Turns in one plane each, and the order they were made in; the first pair answered:
K232:
[-13 -12  13  27 -23  10   4 -17  -3   6  -6   1   7  16  -9  -1   4  18
  23   8  24  -7 -16  12] -> [-17 -16  17  20 -25   0  11  -7  -1  -3  -9   5  13  -2 -16  -8  12  13
  20  -2  14   4 -14  14]
[  2  -2 -15 -13 -22 -48  -4  18  -9  -9 -16   2 -24 -14 -16   4   4  -2
 -12  -2 -12 -13   7  -3] -> [ 12   7 -25   0 -20 -39 -19   3 -15   4  -7  -6 -30   7  -1  16 -12   1
  -9  10  -5 -25   6  -7]
[-11   8 -24  27  -1 -23  14   2  44 -19   7  -1   0  13  -7   2  11   8
  -8   1 -25  -2  -9   8] -> [-10  15  -2  -3  -3 -39  13  14  25 -16 -11   8   0 -15 -26  11  15  -2
 -11  -1 -31   3  10  13]
[-18 -10   4  28  -1  15   5 -10  -5  -7   7  -7  20   6  12 -12   2  14
   4 -10  14  11 -13  15] -> [-10  -7  23  11  -5   6  11   3 -13 -13  -5  -3  19 -21  -1 -11  11   6
   0 -12   9  17  -5  18]
K238:
[  1  19  17  34 -29   0 -26  -2  17   6 -10  -4 -11 -11   3  23 -12 -12
 -22  19  11  16  -3   2] -> [  2   5  -4  36  -6  18 -16 -11  21  11   0 -11  -3  31  23  13 -19 -21
 -12  14   5   9 -12  -8]
[ 13   0  -8  15  11  40 -18 -19   5   9  22   0   8  18 -19   0 -16  14
   7  -2 -14   9 -22   7] -> [  6  -5  -1 -20  29  39  -5 -14  -5   8  13   4  17  12 -21  -1  -7 -17
   2 -11 -33  11  -6  -2]
[-10  22  32   2 -21  14 -19 -13 -47  -9 -15  22 -16   1   0 -14  -6  11
  24   5  14   8 -17  12] -> [ -5  16  19   7  -9  27 -14 -19 -44  -6  -7  12  -8  25  13 -16  -7   7
  29   4  20   2 -15   5]
K856:
[  0 -22 -16   2  -6   1   6 -22   6 -31  12  -9   2 -10   0   1   9  10
  12  -5   6  14  13 -22] -> [  0 -19 -15   7  -7  -3   9 -21   9 -30  12 -14  -2 -14   0   5   5  11
   4  -1   7  15  17 -23]
[ -7   1  11  11 -16   4  -6  12   4  -1   9  -1  -5   0  -6  -2  16   0
  -4  13  -6  14  -3 -10] -> [ -4   2   6   8 -17   3  -5  13   4   1   9   0  -7   0  -4   1  13   3
 -10  10  -7   9  -4 -12]
[-18 -25   0   4   0   3  10  -4   8 -15 -12   4  18   5   0  -7  17  14
  28 -26  -5  -5  -5  -4] -> [-19 -20  -1  14 -15 -10   7  -6  15 -10 -12   5   9  -4  -6  -4  16  26
  21 -21   0  -5  -6   1]
K992:
[  8  -5   3 -30  25  13   1   7 -13   5  -2  -1   2   7   1   2   6 -33
  -1  -4  -5  -4  21 -14] -> [  1 -14  -7   7  15  35  -3  -4   8  -2  17  -2  11  18  12 -20   7 -17
   4  -9   4   6  -8  -5]
[ -3 -16  -3  -3  14  14  19   5  -5  -4  -1  -3  12  18   3 -13   8   4
  28  -9  -5   3 -17  -5] -> [  7 -12  -2 -17  17   1  20  12 -16   4 -14   2  10  16   1  -4   3  -2
  32  -5  -8  -3  -1  -7]
[  4 -20 -11 -44  26 -35  39  50   5 -23 -14   6   3   6  -6  -6  14 -19
  -2  -5 -25   2   4  -9] -> [ -8 -35 -19  -1   9  -5  36  32  32 -34  10  -1  18  19   9 -39  18   1
   1 -15 -15  18 -28   1]
K75:
[ -1   6  -8   8   8  13  -1 -11  18   4   6   6 -12  -4   5  17  -2  -3
 -22  -5   1  11  10  -6] -> [  5   6  -1 -14  19   2   3   0   0   4   1   6 -12  -5   4  20   1 -13
  -2  -6  -6   3  21  -9]
[  7   2  10   0   5   8  -5   3 -24  -6 -13  -7   1  10  -1  -3   8 -22
   8 -15  -7  -2  -1  -4] -> [  3  -2   1  22  -4  17  -9  -5  -5 -11  -2 -10   2   9   0 -11  10 -13
  -3 -21   1   4 -18   1]
[  2   7   6  19 -16  -5 -16 -15 -10  -1  -2  -1  -5   7 -15   1 -10  15
  27  11  12   1  -8   4] -> [ -1  11   4  21 -21 -11 -18 -12  -1   3  -1   4 -13   1 -16   5  -6  12
  13  11  13   1  -4   5]
[  1   2  -8   2  -2  12  -7   1   6   3   4   1  -4   5   4  14  -6  -6
  -7   0  11  -4   6 -17] -> [  2   5  -5  -2   4   8  -5   5  -1   4   2   2  -6   6   1  15  -3 -14
  -3   0   8  -6  12 -12]
Then:
Each pair is 2 to 3 turns apart.
[-10  -8  -6  -1 -23  -2   4  -6  39  -7 -11   2   2   3 -18 -16  21  13
 -20 -11   7  11  -7  -1] -> [ -6  -5   8 -40  -6   0   6  -2  11   1 -28   4   2  -2 -19  -1  15 -13
 -15  -9  -5   5  19  -9]  K238 then K238 then K232
[  4  21  57  -9 -24 -13  -4   2 -56   7 -36  20   6 -44 -39 -13   1  10
  17 -10   3   8  -6  27] -> [  4   6   3  66 -15  24 -18 -34  -6   5   3  -1  11  34   7 -26 -19  40
  23  -1  22  -4 -52  15]  K232 then K232
[ 13   8   7  -9   9  10 -11 -12 -14  15  -2  -5  -3  17  13  13 -18 -14
   7  11   4 -16  12  -7] -> [  1   2  23 -29   3  -4  11   7  -9   1 -10   3   7 -18  -4   1   2 -20
   6  -1  -3   5  14   1]  K232 then K232 then K232
[-10 -19 -47  15  -3  10 -10   8   9   5  10 -20  16  34  -2 -21   0  -6
  -1 -15  20  10 -23  -4] -> [-10 -10 -26  23 -36 -14 -22  12  12   4  -1 -13   3 -13 -23  -8   7  14
 -14  -9  30  16 -18  15]  K238 then K238 then K238
[  1  17  28 -17 -12  11 -38 -16 -29  25 -14  30  -6 -15   4  11 -18   4
   8   0  -4  21   9  17] -> [-14  -5  20   3 -18   8 -11  -7   6   0  -8  28  12 -19   3 -25  12  24
   6 -18  -6  42 -29  23]  K238 then K232 then K232
[ -7   4  -6  48 -27 -40   3  -9   7 -12   9   2  -5  -9 -13   4   8  56
   0  11  11  -1 -33  16] -> [  0   9  23 -41  14 -35  19   6 -49  -3 -22   9   2 -22 -21  12   7  -5
  14   3 -17  -8  19   0]  K238 then K232 then K232
[ -6  -9  22 -20  16   9  30  19 -32  -7   6   3  30  17  -1 -41  19   4
  27 -16  12  17 -15  -3] -> [  8  18  40 -35  11   4   2  16 -57  14  -7   8   3  -3  -5  -6   0  -8
  20  -1  12   2  18 -11]  K232 then K232 then K238
